The rows below fall into families. The same turns and mirrors carry the whole set onto itself and the rows of a family onto each other. For each named row, which other rows are in its family? Write them in the order they are listed.
These 40 rows form 5 families of 8 rows each.
k618: [-3.29 -1.30 -0.22 -1.26 -3.12 -1.36 -0.42  0.57]
k998: [-0.09  2.90  2.09  0.88 -2.23  1.73  5.14  2.54]
k60: [ 0.76  3.15  0.91  1.20 -1.44  3.65  3.97  3.19]
k78: [-1.14  3.40  2.53  2.25 -2.35  3.28  0.29  3.47]
k824: [ 0.36  4.25  3.41  0.61 -2.01  1.40  2.63  3.20]
k308: [ 0.20  4.35  2.97  0.43 -3.06  0.10  3.14  2.41]
k124: [-3.72 -0.72 -0.52 -2.75 -0.93 -0.41 -0.11 -0.04]
k51: [ 0.33  4.64  1.51  1.09 -2.08  3.31  0.71  3.36]
k210: [-0.16 -1.72 -1.42 -1.57 -2.25 -1.87  0.79  0.23]
k985: [-2.70 -0.82 -2.01 -2.66 -0.74  2.41 -0.60  0.47]
k717: [-2.35  3.29  2.70  1.21 -2.78  2.33  3.75  3.02]
k493: [-0.43  4.10  3.48  0.79 -2.11  2.02  2.15  3.26]
k571: [ 2.18  3.32  1.14  2.14 -1.25  2.59  1.57  3.27]
k584: [-2.65  3.92  2.90  0.35 -2.25  2.66  3.21  2.29]
k566: [-0.97 -2.30 -1.95 -2.85 -1.89  0.38 -0.21  1.04]
k810: [-1.29 -2.34 -1.30 -3.00 -2.40 -0.17  0.12  0.72]
k586: [-1.67 -2.36 -1.83 -2.60 -2.25  1.08 -0.86  1.24]
k381: [-1.81  3.43  3.69  1.73 -3.21  0.22  2.09  2.39]
k608: [-2.93 -0.62 -1.49 -2.23 -0.20  1.64 -1.37  0.55]
k931: [-1.71 -1.21 -1.04 -3.29 -1.09 -0.59  1.95 -0.59]
k676: [ 1.53  3.34  2.26  1.50 -2.11 -0.06  3.43  2.22]
k913: [ 0.56 -1.50 -2.82 -0.98 -1.28  0.74 -0.93  1.02]
k524: [ 0.83 -2.26 -1.71 -2.02 -1.83  0.52  0.16 -0.07]
k48: [ 0.19  4.34  2.94  0.79 -1.79  2.47  1.74  3.66]
k141: [-1.48 -1.06 -1.38 -3.05 -0.26 -1.15  1.03 -0.23]
k789: [ 0.88  4.19  2.76  0.74 -1.77  2.14  2.59  3.40]
k430: [ 1.01  3.79  1.25  0.51 -0.87  3.48  3.92  2.36]
k137: [-0.20  3.77  2.63  0.35 -1.68  1.48  4.92  1.98]
k291: [-1.80  4.65  3.02  1.08 -3.08  1.67  1.12  2.97]
k646: [-2.19 -2.31 -1.13 -2.63 -2.66  0.22 -0.47  0.98]
k283: [-4.17 -1.01 -0.54 -2.99 -1.60  0.65  0.29 -0.09]
k472: [-3.15 -1.83 -0.05 -1.91 -2.86  0.62 -1.42  0.27]
k175: [-0.81 -0.77 -2.47 -2.58  0.46  0.84  0.00  0.28]
k989: [-1.48  3.35  1.61  1.52 -2.11  4.25  2.85  3.47]
k247: [-1.09  3.99  1.63  0.83 -1.32  4.55  2.32  2.98]
k829: [-0.49 -1.16 -2.40 -3.09 -0.28  1.39  0.88 -0.06]
k474: [-1.37 -2.29 -0.14 -2.25 -2.98 -0.98  0.56 -0.35]
k855: [ 2.20  4.23  1.41  0.71 -2.02  1.61  2.61  2.77]
k180: [-1.09 -2.02 -1.50 -1.69 -1.86  2.41 -1.92  0.68]
k720: [-2.59 -1.04 -1.51 -0.83 -2.27  1.42 -2.45  1.24]

Which other rows belong to the same family as k586? k824, k493, k566, k810, k48, k789, k646
Which other rows belong to the same family as k855? k308, k51, k524, k291, k472, k474, k180
Which other rows belong to the same family as k913? k618, k78, k210, k571, k381, k676, k720

